Rotation paths and how fast each direction turns (degrees per step)
Each turn is a multiple of 5 degrees from 10 to 175, or 0.
Each row of a path follows its step; steps can be skipped.

step 0: [  0   0   3 -16  25  13  -6  12 -15 -31  10  35  15  33   7  12  24  24
   7 -18 -33 -17  -1   0 -29  30   9 -14  11  -7  -9 -19  19]
step 1: [ 35   6  19  14  -6  20  -4  -6  -2  10  39  12 -10   6  -3 -30  23  -8
 -14 -26 -18  22  -3  -3 -27 -12  32  23  -1   8 -24 -19 -17]
step 2: [-13   3   5  23 -22   0  10 -17  -8  -4  10  20  35   4 -35  21   7 -13
  14 -14 -16  -6 -17   1 -16  -4 -39  13   1  22 -28 -39   4]
step 3: [ 10  29  -2  13  36  19  12   4  10   9  11  18  30 -17 -14 -32  10 -19
 -18   2 -31  10 -11  -4  -1  31  -7 -37  14   9   6 -14   9]
step 4: [ -8   0  -5  21   2  -3 -32  -6 -10  45  -5  -4   2 -29 -13  -3  35   5
 -21 -16  -6  46  -9  13  -8 -14  -9   9 -17   4  -8 -12  31]
step 5: [ -8  26 -19  16  -2   3  13  -7 -24  20 -37  15  45 -19 -10   8 -14  31
 -20  -6   0 -27 -28   7  -4   2   9 -13  -9  -2 -31   2   3]
step 6: [ -3  17   4 -19   9  14  -4  -5  -2  -3  -1  10  12 -30 -16 -30 -11  24
 -54  38  -8  28  28  -6  -6  10  -8  12 -16 -17  -8   1  -9]
step 7: [ -9  18  -1 -14 -34   9  -3  14   0  12 -27   5  -7 -16 -30   6  12  -5
   0  19   3   0   9  58 -15  -8   0  11 -30  27  -9  25  12]
step 8: [ -8  13   4  -5  10  10  28  -2  31   2   7  -9  -2 -47   7  12 -19  18
  -7  20  18 -15  -1  14  -3 -23 -12 -46  -5   5 -29  12 -25]
step 9: [-34  15 -19 -23  -5  -5 -35 -11  31   0 -23   2 -29 -13 -24 -14  -1  12
  12   2   9  26  21 -25  -5   8 -19 -15  -6   6   2  31 -16]
Directions:
[ -3   1   0   0   0 -10  -4  -3 -21   2   4  -2 -11  -1 -15  -3   8   1
   6  -2   6  10  13  -6   4  -8  -7   1  -8   3   4  -4  -8] => 145
[-12   5  -9  -6   6   4  14  -6 -11  -3  -2   4  -2   9  12  -8   4  -4
  -3   1   1  -4  -5   6  -1 -12 -15  -5   9  -7  -6   0  -2] => 130
[  0   1   1  -4 -13 -17   0 -10   8  -3  -5  15  -7   1   3   4   5   5
 -12   0  -2   6  -7  -4  -1  -8  -4   6   7  11  10   2   7] => 145
[  4  -1  14   8   2  12  -6  -5  -5  -3   0  -3  -4   8  -5  -6   4   6
  11   3 -16  -5  -8  -9   2 -10   2   0  11   2   3 -10   9] => 25

step 0: [-10  -6   7   8   2  -1  23 -31 -10   9 -10   6  -8  26 -11 -22 -19 -19
 -21 -14 -36  16 -20  14  -8 -20 -39  -4 -12 -43 -30  37  20]
step 1: [ -9   5  29 -24  -6 -10  -6 -15 -18   9  26  -4 -44  13   5 -41 -27   8
 -16  28  -1  31  -1  35   2   9 -15  -5  26  14 -17 -17 -31]
step 2: [ 30  17  20  -7   5   8  17  27 -16 -12   3   0  -5 -17  38   3 -14 -31
 -23  14  37   4 -37  23  20 -42  13 -14  26  -3   1   4   1]
step 3: [ -2  26  29  16  -5  -9   3 -31  -1 -42 -12   2   4  -2  28 -14 -12   6
 -26  -4 -10 -19 -23 -25   2   0  41  16  -2  35 -34  12  26]
step 4: [  1   5  19   9 -44 -19  -6 -35 -28  21 -29 -11  11  29   8 -15  33  23
 -17 -13  39  -9 -18 -10   8 -10 -24  31   2   3   8   1  -5]
step 5: [ 13 -13   8  -8  -6 -21  27   5  -7   3 -14  20   8  45   6  -7  23 -13
 -12 -40  -1  -5  14  23 -20  -1 -22 -36  36  11 -31 -27  23]
step 6: [ 26  37   8 -11  27 -12 -44  -9  -3 -11   6   3  25  -7  -2 -10 -14  13
 -36  -7  30  17  28  14 -42   5   4 -16  17   5  -4 -27 -14]
step 7: [ 54  15 -10 -19   9  37  -8  -2  20 -24 -17   9  21  15  -3 -12  16  27
  -7  13  15  21 -25  -7   1 -32   3  -5 -12 -37 -20  17  21]
step 8: [-34  -8   0  13   4 -13 -15 -15   4 -27   8   1  10  13  -9 -40  32  24
 -28  12 -39  19 -49  24  -9  10  -6  -3 -21  -6 -13  -4  18]
step 9: [ 22 -29  12   7  -4   8 -21 -18 -28  19  25  -1 -22  18 -15  11  17   7
 -16  29  13  19 -38  12  13   3 -16 -10  35  12  34 -37  13]
Directions:
[ -5  -1   0 -10  10 -11  -1  -4   2   7   0  -8  -9  -6 -11  -7  -4   3
   4  -1  -4 -12 -14  -5   4 -14   5  -6  15   2   2   8  -3] => 40
[  9   3   2   1 -10  -6  -5   0 -12  -1   4 -20   8 -10  -1   3  -1   7
   5  -4   0   0  -3  13  -2   6  -5 -10  -7   5   5  12  -3] => 155
[  4  -2   1   1   9   0  -2  -4  18  -8   9   3   6   5   6   2 -10   4
  -1  -4  16  -6  -5  -7   1  -3   0  -1 -15   7   1  14   0] => 90
[ -6   8  -6   4   8  -6  12  -4   4 -10  -4  -3  -7  -6   0 -13  -9   6
  -6  -6 -11  -4  -1  -1  -5  15  -1  -7  -8   9  -2 -12   1] => 145

step 0: [ -7  -4   9  15  15  10  -8 -18 -25  13 -36   7  35 -40 -23 -17  24  12
  58  -3 -13   2  -1 -10  24  -1   3  15 -10   8   4 -17 -13]
step 1: [ -9  10  27  19  -8   9  -5 -11  18  22  -9  14  15 -19  -9 -17 -22   4
 -29 -20 -15   5 -13 -30 -21  25 -10 -31   5 -37  27 -37 -18]
step 2: [  1 -28 -17   8  15  -8  16 -14  25  11 -18  28  -1 -31  24 -12  15 -38
  45 -19  24 -17  -3  -7  -5   8   4  12  -4  -3  43   0  -7]
step 3: [-29   6  12   8 -12  12 -21  -3 -23   2   8  12   7 -24 -24 -48  27  24
  29 -17 -31  12 -12 -27  -4  27  12 -14  -4  16  23 -10  16]
step 4: [ 22   3  26  22   6 -32  15  14  19 -14  -6  24  -3  -9  10   1  -7  -8
  13 -17  -7 -16  -8 -10 -12  17 -21 -54   7 -41  37 -14   6]
step 5: [-29   0 -17  10   6 -13  -8   3 -18   1 -45  19   8 -30  25 -16  10 -18
  42 -35  17  16 -24  12 -13  12   7  -8   1  26   7  25   2]
step 6: [ 10   3  28  -6 -13 -10   8 -16 -28 -11 -18 -12  -9  -2   8 -33   5  26
   1 -32 -52  10 -31 -25  -2  -2   6 -10  17 -16  29 -21  17]
step 7: [-10 -23  11  31  49 -38  32   3  11   6 -31   5   0  19   9  -5  11 -29
  12 -13  18  -3 -19 -10 -13  17  -5 -35  12 -10  -2 -16   7]
step 8: [-11  26  -9 -18  -2  -5  24   1  -6  27 -26  21   8 -18  20 -23  -6 -11
  36 -18 -45  30 -20 -10  -6  12  32   3 -12  30 -11  -1   6]
step 9: [ 20   9  55  39  14  -6  31  -9 -19   5  -4  -8  14  -2  11 -16   1   4
  -4 -28  -4   7  11 -23  23 -17  21 -18  10 -13  23 -30  21]
Directions:
[ -3   4   0 -13  -4   0   7  -2  11   5  -4 -10  -2 -12   0  -9  -4 -21
   4   6   7   4   0   3  -5  -1  -2  -4   2  -5  -5  16   3] => 125
[-13   1  -9   3  -3   3   5  17  -5   7  -4  -8   8  -4   3   3   7   2
   8   2 -15   0  -1   0   6   5  -7  16   0   5   4  12  -3] => 135
[  7   8   1  -5 -13   6   5   1   0   6  -5  10  -9   2   3   5  17  -1
  -6  -7  13   5  -9  -3  13   1  11   5   3   2   5   6  -3] => 115
[-10   3   5  -6   3 -12   6  11  -4 -11   2  -2 -17   0   7   0   1  -1
   2 -18  -4  -4 -10   3  -3  -1  -3  -6   6   9  -4  -1  11] => 25
[ -2  -9  -5   2   3  -3   9 -16   7  11   5   0 -11   2  -6   2   3   1
  -3  -1  -3   1  -5  -5 -13  13   0  17  11  -1  -3  -4   6] => 70
[ -5  -1  -3   4  -5   2  -4  -6  -6   7  -3  -3   4 -11  14   6 -17  -1
 -13 -10   5   0   6   8  -2  -6   4   6   8   3  14  -1   8] => 95
[  1  -1  -5   0 -10   6  -8  -8  -8  -2   7 -11  -5  -9  -9  -1  -6   3
  18  -5  -5   9  -6  -5  11  -7  11   1   1   0  -7  -5   7] => 130

step 0: [ -5   8  18 -34  -2  -3   5   7  22 -42   0   7  19 -43  -9  14  14  12
  -8 -23 -20 -10  12  13   9 -17   0  28  60 -10 -14  15 -16]
step 1: [ 20  -8  42  22  -5  -7  -5  -6  18   7  16   0  12  -4  10  16  21 -15
 -49 -18   9   1 -26 -23 -33 -16 -16  13   1  29 -45   5 -17]
step 2: [ 23   7  -6  34  32 -18   6   8  31  12 -11 -30 -19  33  -7 -24 -14  24
 -34 -16 -12   4 -21  35 -29  20 -11   0  18  -8  -2   6  25]
step 3: [  9  -5   5  -4  -1 -23  -1  14  13 -12 -67 -32   7  13 -28  18 -15 -14
   5   4 -16   0 -23 -12  16 -19  25  11  41   3  32 -13  -6]
step 4: [  6   4  10  28  -1 -16  20  -8   0 -25  -5  -5  32 -38 -22  38  36  10
 -13  16  16  32 -16  16  10   8  -1  12 -21  39  23 -19 -16]
step 5: [  3  11  27  11  38  -2  15   0  -4 -26  33 -23  48  -1  29  14  -6  41
 -10   1  28  -6  -2   9   0  -3   0   4  22 -23  -5  -7  41]
step 6: [ 18 -25  34   6  14   7   1  -4 -12  18 -33   8  14  -5  -7 -13  -3 -20
 -29 -41  -6 -12  -5 -38  15  -9  14  -8   5   4  -1  -4  64]
step 7: [ 21 -20  -2   5  17  10 -31  -3  24 -19 -16  -4  11 -38 -39   4   4 -20
   3 -27 -36   2  15  42  -3  36 -32   8  -1   7  11  -2  15]
step 8: [  1   6   1 -21  -2  -2 -17 -10  20 -37  10 -29  20 -18 -18  43 -33   0
   7 -13   5 -17 -49   2   8 -11  -4  24   7  -7 -44  12 -13]
step 9: [  8 -19   3  15  -4  -7  43  -9  -7   7  -1 -17 -29 -12   4  17  34  16
 -51 -38  16  13 -30   8  15  -2  14   3   8   3 -32  31   1]
Directions:
[ 17   3   3 -13  -8  -2   3  -3  -2  -4 -13   8   5   6 -10  -6   7   0
   5  -1  -6  -7  -5   1  -2  14  -1 -12   1  -9   7  -4  -4] => 95
[  8   2   2  -1  -9   2  -5  -9   4  12   2   0 -11  -1  -1   0  16  -6
  -7   6   6   6  -8   3  15  -6 -14   4  -4   2   4  -7   9] => 140
[ 10 -21   6   6 -11   6   7  -3   7   7   1  -8   1   1   1   8   8   3
   6   2  -6   0  12  -5  -2   4   6  -5  -4  14   0   6  -3] => 130
[  6   0  -2  -1  -3   7  -6   1   9   1   3  -3  -7  -5 -12   0  -7 -10
  -7   8 -13   4   0  -6 -22  -1  -2   2  -1  -9 -10  -3  10] => 65
[ -4   0  -4  10   2  -2  14   0  -2  -1  -1  11  -7 -11 -12 -13   3   5
 -11  -4   0   6   0  11  -3   8   4  -4 -17   9  -2   2   1] => 145
[ -9  -3   9  10   3   0   3  -3 -11   8 -13   1   3  -8   4   1  11 -19
   4  -2  -3  12   1   0  -3   2  -1  -1   6 -11  -6   2 -10] => 125
[ -3 -11 -12  -5   0  -4  -3   6 -11   1  -4   6  -7  -3 -14   2   7   2
  -9  -2   1  -2  10  -8  -1  -8   0   2  16   1  13   8   5] => 110

step 0: [ -1  44  28  -4  12 -18 -13 -26   6   4 -25 -22  -6  -3  -5   8  28  18
 -20   4   4  -3  -1   8  43  18  -6 -33   4  15  18 -18 -23]
step 1: [  5  -4 -26 -33  24  -4  22  14  19 -16   6 -10   2  18 -22   1   6  42
 -10   8  31  -6 -15  -5  21  22 -31   2 -30   7 -30  -8  -2]
step 2: [  3  47 -16 -44 -13  50  11  21   0   4  20 -11  10  -1  -8  17  -5  16
  20  15  -2  19 -17  -1 -14  -4  17 -26  12   6   4  -9  -8]
step 3: [ -7  24  32  -5 -43 -25  39  21  -5 -18 -13 -19 -21  -3  22  15 -23  22
 -17 -26  -4  20 -12  -6   3   3   4  -3  -8   1  -2 -17 -26]
step 4: [ 20  18 -14 -23 -13 -35  16  -2   3 -19  -6   5  35   7 -10 -22 -13  -4
   3  -9  16  39  -3  26 -18  16 -51   8  14 -17   5   8   1]
step 5: [  9  12  28 -12  11 -12  -7 -15  20  -4  -4  -8  31  15 -36   2  -9   3
  38 -12  -1  28  10  -2  10 -14  23  -4  26  22   8 -50   0]
step 6: [-11 -44  14 -25 -35  -8   9 -10   2   2  14 -16 -12 -16   7 -11  -5  25
  15  -6  54   1 -20  -3  22  13  -1  21   6   7  10 -29   6]
step 7: [ -3  23 -15 -17 -11  -7 -52  32   4 -17  14  -1  39 -38  19  -1 -17  13
  10  15  24   8 -14  14  -7 -16   1  25  -1  11  10   8  -2]
step 8: [ 24  17  18  22 -31 -13 -19   3  36   8 -26 -16   9  -7  -6  11  20  24
   9   0 -12 -20  -8  18   5  -5  17  15   0 -30   7 -26 -43]
step 9: [  1 -12 -14  -5  13 -14   5 -21  13 -12 -21  28  -7 -22  -7  19  14  28
   9   7  44  37   4   4   3  18  -1   8 -21 -51 -14   0  -6]
Directions:
[ -4 -12  16  -5  -9  -3   6   2  -4  -5  -4   8  -6  -1  -8  12   5 -10
 -12   3   6  -2  -2   7   9   8   9  -5  -5   0   6  -3  -8] => 130
[ -8  -4  -4   2  -4 -16  12  -4  -5   5 -13   6   6  -3  -2   2  -2  -3
  10  -6 -15  13  -2  -4  -8   7   3  -8   3  -6   1   3   9] => 60
[ -8  -2 -12  -5   2   6   1  -5  -4 -16   0  -6  12  10  11  -1   2  -8
  -2  12  -1   8  -1   8   7  -9   6  -2  -4 -12   9  -3   4] => 140
[  9   5   4   6  17  -7   1 -10  16  -2  -8  -5  -3   8  -5  -5   8 -12
   6  -7   9   6  -1   9  -3   5  -1  -2  -9  -2   1   4  -5] => 85
[ 18   5   5   9  -9   1  -3   6  -1 -10   0   0   3 -11  12  -4  -5  -3
  -6  -2  -7  -2   5   2 -13   7  -2  -8 -12  -8   6  -7   0] => 80

step 0: [-45  31 -24 -11   3   2  57   3   4  17  -7  -6   7 -15   1   7  -5   9
   6 -14 -36   4 -26  15 -37  -1   9  16 -15   9  -2  -2 -27]
step 1: [ -2  48 -17  13 -16  -8  -8  19   4 -26   5  11 -10  45 -14  -9   9  -5
  10  25 -46 -14  21 -20   5  29 -13  -8  -3 -21 -18  -9 -13]
step 2: [-20 -18  24  17  10  16   7  16   9 -37  -9 -13  27 -29  -4   6 -16  -7
  33 -35  -4 -11   5 -13  -1  21 -35 -19 -21 -33   8 -27   7]
step 3: [ -5 -19 -39  18  -6  -5  11  22  48  -8  -6   6  18  20  26   3   7 -13
 -17 -24  31 -39  12 -16  10  -8  19   7  -1  15 -32 -14   8]
step 4: [ 14  -9  24  -9  -2 -46   1   0   6 -43   6  -7  -3 -41  -7 -13   2  11
 -30   5 -13 -12  11 -26 -38 -28  19  32   2 -12  -9  -4  -6]
step 5: [-17  13 -11 -32 -25   7  18  39 -25   8  35  45   7 -30  14 -15 -20  12
 -21 -11 -15  11 -10   4  29 -16   4  -3  -3  -1 -17 -20  -6]
step 6: [ 35  14  -9  16   4   8  11  -9   4  20  27  13 -20  -3 -23  10  28  -5
   3  -8 -36 -34  -9   4  -8 -21 -47  10 -44  -4 -16  -5 -10]
step 7: [-46  28  20  -7  23   3   8  -4  12  12   9 -12 -24  20  14   7 -17  -2
  26 -14  12   6  21  -3   3   2  -7  43 -17 -37  -9 -40 -10]
step 8: [-23  15   2  20 -38 -15  12 -16  -4 -25  -6 -10  23   4 -15  45  17  17
 -11 -19  12 -27  -2 -20  32  29 -15  10  11  -4 -29  15 -19]
step 9: [ -3  -3 -12   1  14  -2 -16   8  16 -19 -18  50   8 -17 -13 -19   1  20
  -3 -24  23  -6  -3 -12 -47  16 -30  14  39 -23 -15 -11  14]
Directions:
[-16  -6   5   2   4   6   4  13   4  11  -2   2  -2  -4   7  -9 -17  11
   5   5   3   6  -7  -3  -3   7  -2  10  -1  11   0  -4   4] => 155
[ -6   1   1   8  11 -14   6   2  -8   3   3 -11 -10   0  -2   5   4 -17
   1 -12  10  -1   1  -8   0  -2   7   5   2  15   0  -3   2] => 90
[ -6  12 -10  -4   6  -4  -5   7  -1   2   2  14  -7   9  14  -3   4   6
   3  -8   9   3   5   6   0  -2   9  -7   5 -10   5  -7  11] => 170
[  0  -3  11 -18   4  11   3   4  -6   0  -5  -9  -9   0  -4  -9   5  -6
  -6   0  -1  -7  -1 -10  -2   3  -1   6   7 -15   8  -4   9] => 140
[  0  -1 -11 -15   0  -2  -2  -1  -9   3  10   7  -1   1  -6  -6  -1   0
  12  -2 -14   5 -13 -10  -5 -14   7   2  -3   5   2   7  -2] => 65
[ -5   1 -18   3   0   4  -1  -2  -6  -8 -12  -9  -4   6 -10  -1   6   4
   6  -5   0  13 -10   7  -5  15  -4   6   8  -3  -4  -4  -5] => 40
